[[-0.04 -0.90  0.34]
 [-0.04 -1.95 -0.11]
 [ 0.50 -0.90  0.11]
 [ 1.24  2.47  1.12]
 [ 1.64  5.21  3.25]]
:
[[ 1.64  1.24  0.50 -0.04 -0.04]
 [ 5.21  2.47 -0.90 -1.95 -0.90]
 [ 3.25  1.12  0.11 -0.11  0.34]]

[[ 1.35 -1.78 -2.08 -2.10 -2.17 -1.43 -1.61 -1.60 -1.31 -0.86 -1.10]
 [ 1.10 -2.06 -2.61 -2.51 -1.79 -1.67 -1.71 -0.57 -0.29  0.55  0.38]
 [-1.13  4.60  3.46  3.32  1.80  1.29  2.53 -0.32 -0.43 -1.31 -2.15]
 [-0.36  1.21  0.25  0.73  1.16  1.38  1.62  1.66  2.12  2.57  2.23]
 [ 0.83 -3.73 -2.95 -2.90 -2.67 -2.28 -3.42 -2.99 -2.49 -1.37 -2.74]
 [ 0.76 -4.53 -2.72 -2.68 -2.61 -2.14 -3.47 -2.11 -2.32 -2.96 -2.38]]
:
[[ 0.76  0.83 -0.36 -1.13  1.10  1.35]
 [-4.53 -3.73  1.21  4.60 -2.06 -1.78]
 [-2.72 -2.95  0.25  3.46 -2.61 -2.08]
 [-2.68 -2.90  0.73  3.32 -2.51 -2.10]
 [-2.61 -2.67  1.16  1.80 -1.79 -2.17]
 [-2.14 -2.28  1.38  1.29 -1.67 -1.43]
 [-3.47 -3.42  1.62  2.53 -1.71 -1.61]
 [-2.11 -2.99  1.66 -0.32 -0.57 -1.60]
 [-2.32 -2.49  2.12 -0.43 -0.29 -1.31]
 [-2.96 -1.37  2.57 -1.31  0.55 -0.86]
 [-2.38 -2.74  2.23 -2.15  0.38 -1.10]]

[[-0.28  1.02 -0.04  0.31 -0.17 -1.75  5.51]
 [-0.33  1.81 -0.28  1.40 -0.69 -0.45  5.51]
 [ 0.06  1.30  0.65 -0.12  0.63 -0.33  5.51]
 [-2.45 -1.86 -0.93 -2.40 -3.12  0.08  5.51]
 [ 1.27  0.39  0.31  0.75  1.53 -0.65  5.51]
 [ 2.41  2.58  0.74  3.56  2.56  1.12  5.51]
 [-2.23 -1.29 -0.68 -1.99 -2.60 -0.26  5.51]
 [-0.88 -0.75 -0.63 -0.29 -1.42  0.65  5.51]
 [ 0.55 -0.96 -1.89  1.03 -1.87 -2.92  5.51]]
:
[[ 0.55 -0.88 -2.23  2.41  1.27 -2.45  0.06 -0.33 -0.28]
 [-0.96 -0.75 -1.29  2.58  0.39 -1.86  1.30  1.81  1.02]
 [-1.89 -0.63 -0.68  0.74  0.31 -0.93  0.65 -0.28 -0.04]
 [ 1.03 -0.29 -1.99  3.56  0.75 -2.40 -0.12  1.40  0.31]
 [-1.87 -1.42 -2.60  2.56  1.53 -3.12  0.63 -0.69 -0.17]
 [-2.92  0.65 -0.26  1.12 -0.65  0.08 -0.33 -0.45 -1.75]
 [ 5.51  5.51  5.51  5.51  5.51  5.51  5.51  5.51  5.51]]

[[ 2.02 -0.88 -0.39 -0.74]
 [ 0.83  0.07  1.89 -0.03]
 [ 0.42  4.15 -6.01  2.67]
 [-0.55 -2.73 -0.71 -2.33]]
:
[[-0.55  0.42  0.83  2.02]
 [-2.73  4.15  0.07 -0.88]
 [-0.71 -6.01  1.89 -0.39]
 [-2.33  2.67 -0.03 -0.74]]

[[ 4.22  2.19  0.23  2.88]
 [ 6.10  2.20 -2.34  4.05]
 [-3.70  1.01  6.16 -1.62]
 [-4.36 -2.66 -5.58 -1.83]
 [-2.29 -4.54 -3.85  0.27]
 [-6.10 -0.10  3.59 -4.26]
 [ 5.38  0.41  1.55  4.58]
 [-4.97  2.17 -3.99 -4.69]
 [-3.09 -0.96 -3.62 -1.35]
 [-5.33  1.92  6.02 -4.49]
 [-4.07 -1.44 -6.13 -2.31]]
:
[[-4.07 -5.33 -3.09 -4.97  5.38 -6.10 -2.29 -4.36 -3.70  6.10  4.22]
 [-1.44  1.92 -0.96  2.17  0.41 -0.10 -4.54 -2.66  1.01  2.20  2.19]
 [-6.13  6.02 -3.62 -3.99  1.55  3.59 -3.85 -5.58  6.16 -2.34  0.23]
 [-2.31 -4.49 -1.35 -4.69  4.58 -4.26  0.27 -1.83 -1.62  4.05  2.88]]

[[ 1.60 -0.68  1.00  2.48 -3.66  5.06  3.71  0.16 -5.12 -0.99  0.16  3.42]
 [ 1.77 -2.38  0.82 -2.88 -4.78 -0.07  1.04  0.70 -0.67 -2.48  0.70  1.00]
 [ 1.18 -1.52 -1.46  1.78 -4.21  0.92  3.65  0.36 -0.21  0.28  0.36  5.30]
 [ 1.94 -1.91  1.87 -1.22 -4.47  1.81  1.54  0.58 -4.26 -2.81  0.58  0.69]]
:
[[ 1.94  1.18  1.77  1.60]
 [-1.91 -1.52 -2.38 -0.68]
 [ 1.87 -1.46  0.82  1.00]
 [-1.22  1.78 -2.88  2.48]
 [-4.47 -4.21 -4.78 -3.66]
 [ 1.81  0.92 -0.07  5.06]
 [ 1.54  3.65  1.04  3.71]
 [ 0.58  0.36  0.70  0.16]
 [-4.26 -0.21 -0.67 -5.12]
 [-2.81  0.28 -2.48 -0.99]
 [ 0.58  0.36  0.70  0.16]
 [ 0.69  5.30  1.00  3.42]]
---
[[ 4.02  1.56  2.47]
 [ 5.19 -2.01  5.17]
 [-4.41 -5.69 -1.69]]
:
[ 2.47 -2.01 -4.41]

[[ 0.70 -1.25  1.22  0.87  0.22]
 [ 0.52  4.50 -1.13  1.16 -2.13]
 [ 0.09 -0.27  1.50  1.08 -0.49]]
:
[0.22 1.16 1.50]

[[ 5.03 -0.27  4.07]
 [-3.18  0.68 -1.64]
 [ 0.08  0.96  1.67]
 [-2.87  0.94 -2.43]
 [-0.99 -0.22 -0.40]]
:
[4.07 0.68 0.08]

[[-4.01  4.11]
 [ 1.48 -5.85]
 [-1.60 -4.75]
 [ 0.06 -1.24]]
:
[4.11 1.48]

[[ 1.00  1.44  0.39]
 [ 0.06  0.82 -4.53]
 [-0.33 -0.75  2.15]
 [ 2.91 -1.13 -0.64]
 [ 0.51  0.36  1.73]]
:
[ 0.39  0.82 -0.33]

[[-1.03 -1.85  0.76  0.22 -0.61]
 [ 0.06 -0.23 -0.94  0.21  1.93]
 [-0.89 -0.85 -0.25 -0.04  0.88]
 [ 6.16 -0.13 -0.46 -0.50 -0.46]]
:
[-0.61  0.21 -0.25 -0.13]

[[-2.91 -5.33  1.12 -0.34  2.16]
 [ 1.13 -6.02  0.26 -0.96  1.89]
 [-0.66  0.57 -3.42  1.82 -5.16]
 [-0.52 -6.05 -1.53 -0.76  1.58]]
:
[ 2.16 -0.96 -3.42 -6.05]

[[-0.60 -0.80]
 [-0.33  5.67]]
:
[-0.80 -0.33]
---
[[ 0.15 -0.93 -2.25  2.46  0.35 -0.31  0.01]
 [-0.83  1.27  1.22  3.12  5.08  2.86 -1.92]
 [ 2.43  0.19 -0.15 -1.74 -0.68 -1.67 -1.05]]
:
[[ 0.15 -2.25  0.35  0.01]
 [-0.83  1.22  5.08 -1.92]
 [ 2.43 -0.15 -0.68 -1.05]]

[[-2.07 -4.32 -2.77]
 [-3.54 -2.68  5.22]
 [ 0.93  3.16  2.83]]
:
[[-2.07 -2.77]
 [-3.54  5.22]
 [ 0.93  2.83]]

[[ 4.64  2.98 -0.67  4.58 -0.44 -3.76 -3.33  2.94  3.52  3.17]
 [ 4.57 -4.46  5.56 -3.07 -4.03  4.99  4.26  1.43 -0.96 -2.65]
 [-4.76  3.74 -4.89 -3.58  4.07 -3.78  0.91 -5.79 -1.37 -3.62]]
:
[[ 4.64 -0.67 -0.44 -3.33  3.52]
 [ 4.57  5.56 -4.03  4.26 -0.96]
 [-4.76 -4.89  4.07  0.91 -1.37]]

[[ 1.07  1.18 -1.18]
 [ 1.03 -4.48  1.01]
 [ 1.61 -1.63 -1.25]
 [-0.56  2.66 -3.42]
 [ 1.38 -1.90  2.97]
 [ 1.43 -2.88  2.04]]
:
[[ 1.07 -1.18]
 [ 1.03  1.01]
 [ 1.61 -1.25]
 [-0.56 -3.42]
 [ 1.38  2.97]
 [ 1.43  2.04]]

[[-3.88  1.76]
 [ 6.14 -1.54]
 [-6.22 -1.39]]
:
[[-3.88]
 [ 6.14]
 [-6.22]]

[[ 2.02 -0.65  0.58 -2.41 -0.30]
 [-0.87  2.93 -0.88  2.60  2.39]
 [ 1.24 -2.45  2.18 -0.87 -0.34]
 [ 1.16  0.94  0.02 -0.75 -0.80]
 [-4.43  5.34 -0.54  4.17  2.16]
 [-0.72 -0.90  0.38  0.83 -0.39]
 [-2.87  1.11 -0.23  3.37 -3.04]
 [-0.44  0.14  2.29 -0.10 -0.89]
 [-1.06 -0.52 -1.81  0.30 -2.95]
 [-0.68 -0.57 -1.18  0.76 -2.99]
 [-3.63  2.75 -0.18  0.93 -1.15]
 [ 0.27 -1.83 -1.07  0.82 -1.29]]
:
[[ 2.02  0.58 -0.30]
 [-0.87 -0.88  2.39]
 [ 1.24  2.18 -0.34]
 [ 1.16  0.02 -0.80]
 [-4.43 -0.54  2.16]
 [-0.72  0.38 -0.39]
 [-2.87 -0.23 -3.04]
 [-0.44  2.29 -0.89]
 [-1.06 -1.81 -2.95]
 [-0.68 -1.18 -2.99]
 [-3.63 -0.18 -1.15]
 [ 0.27 -1.07 -1.29]]
